One vector is turned by the same rotation once a tick. Each row is the vector after some number of ticks, and that number follows the row.
The counts run from 0 to 343.
[7, 9, -293, -433, 360, 556, -277, -112, 506, -575, 23, 280, 238, 88, 31, -477, 296, 495, 214, -357, 86, 66, 544, 293, 235, -234, 274, -171, -242, 40, -286, -8, -47, 111, 255, -4, 296, 471, -123, 210, -28, -13, 54, -309, 43, -168, 113, 27, 126, -7, -123, -235, 5, 362, -403, -502, 120, 53, 118, 117, 400, -338, 119, 185, 170, 28, -60, -77, -228, 443, -356, 181, -79, -8, -134, -111, 194, 104] => 249
[-60, 232, -44, -208, 261, 529, -305, 145, 400, -356, -86, 355, 277, -68, 15, -424, -56, 268, 3, -262, -64, 136, 578, 322, 237, -80, 147, -458, 1, 123, -102, -241, -201, -56, 74, -51, 414, 390, -247, -178, -219, 110, -440, -488, -277, -196, -81, -231, -37, -33, -175, -511, 212, 169, -275, -361, 215, 186, 37, -107, 130, -367, 97, 324, 415, -189, 164, 89, -558, 338, -267, -145, 26, -65, -64, 25, 23, 248] => 133
[-121, -133, -304, -348, 363, 517, -418, 23, 442, -458, -30, 189, 269, -128, -144, -264, 92, 222, 50, -88, -109, 53, 552, 39, 363, -148, 256, -367, -76, 125, -354, -24, -371, -56, 131, -32, 267, 440, -220, 109, -92, 67, -228, -264, -10, -124, 28, -153, 156, -67, -126, -150, 115, 427, -420, -539, 103, 61, 159, 146, 279, -403, 133, 234, 403, 80, 75, 71, -525, 407, -483, -62, 70, 170, -275, -67, 103, 119] => 319
[119, -103, -149, -160, 390, 553, -371, 86, 568, -124, 133, 206, 426, -11, -146, -376, 114, 221, 69, -210, -217, -49, 451, 69, 443, 7, 217, -352, -59, 133, -226, -113, -270, 51, 105, 34, 290, 404, -202, -58, -235, -3, -304, -242, -80, -149, 6, -2, 78, -196, -208, -310, 353, 243, -440, -512, 58, 43, 66, 154, 320, -421, 130, 45, 320, 36, 207, 55, -624, 440, -482, -250, 9, 122, -109, 1, 73, 164] => 342
[78, 7, -54, -292, 294, 348, -135, 42, 494, -446, -220, 280, 248, -229, -12, -466, 60, 499, -52, -164, -66, 196, 612, 205, 324, -149, 235, -415, -143, 66, -230, -3, -298, 26, 41, -158, 399, 521, -403, 54, -212, 103, -302, -442, -208, -248, -134, -125, 115, -85, -168, -248, 97, 382, -196, -339, 318, 187, 25, -51, 297, -462, 75, 124, 250, -140, -45, 147, -456, 273, -25, -53, 48, -45, -223, -66, -44, 267] => 155
[59, 63, -139, -275, 265, 399, -454, 93, 543, -212, -10, 127, 286, 26, -195, -343, 331, 499, 12, -251, -83, 94, 576, 104, 1, -11, 188, -536, -87, -49, -71, -136, -184, 93, -19, -216, 397, 401, -216, -194, -362, -105, -218, -295, -43, -235, -128, 179, -19, -205, -124, -386, 260, 343, -285, -379, 296, 324, -6, 157, 405, -521, 11, 104, 144, 59, 312, 32, -484, 453, -131, -32, 51, -65, -167, 91, -92, 202] => 216
[219, -39, -95, -293, 293, 526, -127, -2, 634, -347, 73, 297, 321, 71, 63, -637, 240, 650, 138, -311, -58, 55, 504, 337, 344, -97, 309, -151, -179, 84, -221, -60, -37, 227, 245, -19, 375, 527, -221, 113, -206, 42, -58, -406, -82, -151, 8, 40, 114, -123, -200, -305, 86, 279, -357, -410, 186, 120, -17, 29, 469, -406, 140, -4, 99, -96, -70, -12, -281, 458, -220, 20, -173, -71, 20, -143, 49, 203] => 29
[-232, -41, -127, -491, 405, 443, -414, -33, 484, -494, -36, 388, 174, 38, -83, -291, 141, 334, 205, -269, 122, 154, 510, 410, 19, -415, 344, -260, -82, 25, -253, -68, -117, -83, 39, -107, 394, 319, -165, -47, 47, -1, -112, -398, -82, -22, 109, -126, 73, -46, -1, -305, -99, 386, -477, -486, 164, 225, -9, 143, 359, -471, 140, 371, 263, -37, 4, 115, -405, 309, -303, 122, 36, 112, -160, 152, 105, 189] => 87
[-26, 91, -106, -297, 286, 358, -408, 46, 605, -230, 77, 244, 267, 137, -97, -328, 350, 515, 63, -280, 57, 102, 572, 253, -88, -116, 229, -456, -113, -117, 16, -86, -64, 108, 5, -239, 476, 346, -228, -252, -349, -151, -242, -374, -83, -212, -8, 158, -50, -181, -125, -466, 145, 288, -317, -344, 236, 324, -47, 166, 491, -556, 19, 116, 143, 80, 210, 87, -410, 435, -143, 49, 19, -73, -92, 98, -67, 157] => 214
[-25, 24, -174, -294, 447, 468, -309, -28, 720, -126, 198, 415, 243, 229, -16, -441, 202, 237, 312, -383, 135, 18, 408, 335, 151, -287, 329, -280, -112, -44, -59, -9, -33, 17, 76, 90, 353, 352, -196, -111, -139, -69, -275, -455, -82, -26, 108, 73, -24, -143, -196, -482, 130, 149, -401, -498, 74, 201, -25, 226, 435, -405, 82, 136, 217, 76, 63, 82, -514, 399, -367, -72, -5, 34, 49, 142, 23, 94] => 114
[-58, 36, -25, -308, 338, 640, -284, 83, 455, -284, 40, 436, 308, -4, -46, -497, -53, 187, 177, -342, -73, 43, 429, 433, 362, -197, 286, -237, 14, 208, -202, -230, -150, -71, 92, 102, 302, 402, -157, -68, -9, 151, -221, -421, -215, -73, 32, -197, 43, -77, -163, -372, 140, 209, -502, -483, 95, 107, -23, -16, 199, -329, 180, 293, 375, -196, 36, 40, -561, 342, -398, -150, -3, 60, -15, 84, 112, 252] => 109
[-100, 75, -238, -363, 291, 551, -508, 78, 317, -506, -165, 54, 269, -100, -202, -251, 272, 326, -23, -201, -158, 128, 608, 54, 154, -101, 129, -550, -28, 28, -274, -106, -340, 31, 29, -133, 359, 413, -163, -40, -232, -11, -150, -154, 0, -159, -95, -30, 115, -140, -95, -306, 247, 416, -320, -462, 198, 203, 123, 73, 135, -454, 102, 343, 329, 2, 299, -86, -509, 448, -318, 34, 35, 1, -318, 35, 84, 146] => 71
[95, 57, -236, -365, 408, 535, -121, -116, 626, -423, -15, 343, 225, 117, 133, -574, 241, 417, 255, -387, 103, 81, 523, 297, 372, -307, 255, -187, -253, 42, -296, 149, -91, 114, 234, 158, 334, 513, -196, 236, -88, 41, -126, -374, -52, -117, 82, 47, 137, -99, -183, -270, 72, 219, -297, -468, 112, 69, 28, 71, 339, -363, 123, 123, 193, -44, -128, -38, -294, 395, -316, 58, -75, -42, -72, -74, 129, 98] => 102
[-110, -74, -235, -438, 343, 591, -436, 15, 366, -544, 32, 157, 290, -85, -204, -330, 190, 327, 98, -263, -123, 39, 558, 161, 314, -109, 262, -300, -76, 147, -322, -159, -269, 28, 170, -52, 200, 432, -114, 90, 56, 38, 28, -156, 68, -250, 45, -48, 163, -60, -71, -131, 161, 528, -486, -573, 106, 55, 139, 110, 280, -374, 165, 299, 243, 34, 128, -73, -412, 466, -420, 18, 46, 158, -285, -33, 123, 135] => 245
[-48, 124, -247, -450, 319, 459, -243, -54, 494, -628, -209, 209, 180, 35, 84, -409, 319, 600, 72, -299, 107, 172, 658, 226, 71, -273, 139, -376, -246, -97, -357, 150, -156, 112, 126, -94, 466, 500, -202, 141, -215, -29, -72, -360, -31, -144, 0, 57, 118, -95, -115, -327, -15, 335, -216, -379, 243, 203, 31, 25, 301, -458, 68, 263, 193, -23, -6, -22, -219, 346, -167, 265, -69, -156, -235, -29, 130, 121] => 77
[-130, -57, -23, -341, 327, 375, -278, 79, 401, -479, -158, 365, 252, -232, -29, -339, -61, 422, -39, -94, -92, 181, 588, 283, 249, -154, 274, -372, -65, 149, -230, -196, -321, -74, 59, -217, 368, 401, -303, -51, -41, 145, -317, -452, -214, -190, -6, -303, 96, -30, -87, -238, 21, 445, -408, -442, 253, 162, 66, -19, 287, -412, 157, 267, 361, -190, -36, 205, -490, 283, -221, -75, 86, 69, -210, -49, 53, 307] => 158
[-62, -7, -6, -413, 331, 634, -324, 81, 363, -375, 98, 403, 313, 25, -94, -475, 18, 315, 177, -352, -42, 57, 430, 512, 299, -227, 351, -181, 18, 210, -175, -295, -75, -12, 148, 61, 281, 376, -115, -59, 82, 176, -71, -406, -148, -107, 79, -172, 62, -52, -106, -374, 63, 301, -570, -527, 121, 105, -4, -2, 287, -300, 248, 345, 264, -177, 53, -4, -433, 388, -385, -50, -61, 81, -12, 72, 122, 250] => 258
[223, -60, -27, -226, 312, 434, -80, 35, 603, -274, 8, 329, 323, -89, 36, -625, 99, 571, 79, -257, -159, 89, 546, 317, 499, -80, 315, -215, -204, 166, -231, -73, -175, 163, 179, -10, 341, 504, -316, 96, -166, 112, -156, -427, -144, -244, -16, -27, 114, -135, -209, -216, 129, 283, -349, -398, 203, 88, 9, -10, 436, -422, 145, -52, 147, -118, -93, 98, -396, 376, -173, -126, -90, -6, -55, -150, 53, 256] => 179
[36, -182, -202, -291, 373, 393, -356, 21, 590, -297, 5, 153, 291, -147, -214, -365, 156, 349, 32, -126, -176, 41, 528, 20, 394, -59, 340, -370, -134, 85, -244, -46, -337, 16, 49, -112, 284, 466, -311, 1, -116, -1, -230, -269, -36, -206, -15, 5, 154, -138, -172, -102, 150, 525, -383, -499, 192, 122, 111, 160, 449, -495, 96, 31, 227, 120, 59, 157, -574, 421, -262, -141, 126, 175, -259, -55, -54, 186] => 168
[-7, 13, -104, -390, 366, 506, -342, -28, 628, -241, 235, 343, 239, 234, -49, -483, 216, 338, 331, -421, 111, 18, 370, 449, 143, -275, 406, -204, -93, -29, -89, -118, 70, 25, 145, 37, 346, 399, -138, -81, -56, -51, -91, -440, -85, -34, 128, 42, 1, -128, -139, -422, 45, 281, -458, -525, 97, 201, -23, 137, 506, -395, 124, 194, 129, 50, 33, 32, -430, 438, -334, -6, -52, 55, 88, 151, -1, 145] => 262
[100, -96, 42, -223, 336, 520, -195, 130, 468, -244, 63, 398, 400, -116, -41, -535, -18, 433, 79, -207, -199, 49, 496, 423, 430, -32, 306, -198, -32, 268, -175, -320, -157, 55, 124, -70, 289, 418, -252, -57, -50, 146, -225, -416, -176, -205, 27, -177, 87, -68, -161, -237, 154, 331, -524, -446, 162, 56, -13, -25, 322, -394, 210, 84, 285, -193, 16, 133, -489, 351, -341, -203, -38, 74, -54, -76, 108, 301] => 182
[-84, 98, -150, -278, 323, 377, -425, 75, 578, -285, 73, 302, 283, 193, -52, -297, 309, 550, 78, -305, 78, 129, 571, 330, -145, -121, 215, -399, -123, -104, 36, -146, 7, 105, 33, -262, 449, 299, -190, -243, -329, -128, -258, -441, -74, -173, 49, 107, -66, -113, -112, -499, 91, 223, -368, -361, 187, 287, -19, 158, 468, -541, 41, 171, 183, 69, 211, 100, -374, 400, -226, 114, -4, -95, -79, 85, -35, 174] => 213
[-103, 202, -336, -351, 281, 426, -286, -79, 516, -610, -182, 217, 146, 82, 110, -350, 235, 468, 65, -246, 158, 167, 633, 86, 96, -213, 139, -437, -218, -106, -244, 180, -182, 97, 204, -91, 492, 476, -258, 83, -320, -47, -322, -439, -50, -106, 24, 5, 50, -32, -173, -451, 29, 241, -148, -405, 198, 171, 166, 34, 270, -416, 16, 291, 315, 24, 4, 12, -284, 407, -313, 204, -55, -156, -171, -114, 100, 58] => 299
[80, 50, -109, -284, 280, 331, -117, 6, 582, -448, -248, 278, 231, -194, 51, -488, 115, 578, -26, -167, -36, 189, 654, 185, 281, -187, 205, -433, -210, 33, -246, 65, -303, 85, 76, -121, 458, 542, -404, 43, -231, 80, -294, -448, -170, -242, -115, -90, 101, -74, -204, -263, 70, 361, -164, -337, 309, 200, 37, -30, 317, -474, 64, 101, 225, -106, -104, 172, -383, 301, -33, 1, 25, -112, -220, -103, -9, 225] => 154
[-164, -15, 15, -496, 361, 479, -361, 65, 358, -516, -152, 280, 226, -152, -122, -372, 45, 361, 35, -200, -76, 164, 543, 416, 203, -304, 275, -342, -16, 156, -320, -188, -247, -84, 28, -118, 363, 368, -187, -25, 36, 143, -121, -378, -153, -105, -52, -246, 136, -76, -27, -266, -14, 401, -436, -432, 265, 250, -24, -12, 172, -424, 190, 410, 315, -212, 78, 77, -468, 295, -222, 8, 11, 81, -217, 107, 99, 307] => 84
[-58, -100, -17, -272, 361, 514, -308, 92, 439, -262, 185, 478, 387, -8, 9, -392, -39, 382, 114, -213, -95, 52, 495, 455, 265, -62, 289, -143, -26, 268, -129, -340, -77, 28, 171, -100, 304, 336, -183, -116, -42, 122, -234, -449, -190, -156, 110, -202, 56, -12, -104, -334, 94, 259, -603, -460, 67, 39, 47, 2, 422, -367, 229, 160, 305, -141, 48, 170, -463, 357, -452, -108, -22, 106, -2, -55, 143, 279] => 184
[-129, 152, -223, -281, 376, 337, -383, -8, 625, -250, 19, 316, 170, 156, -21, -290, 185, 351, 125, -251, 161, 119, 558, 210, -21, -238, 224, -487, -102, -142, -20, 28, -134, 10, 24, -148, 476, 345, -286, -231, -307, -109, -455, -482, -139, -108, 31, 10, -76, -108, -161, -503, 118, 204, -228, -371, 194, 281, 15, 152, 455, -521, -27, 209, 286, 109, 130, 179, -472, 361, -217, 31, 85, -65, -80, 90, -45, 115] => 139
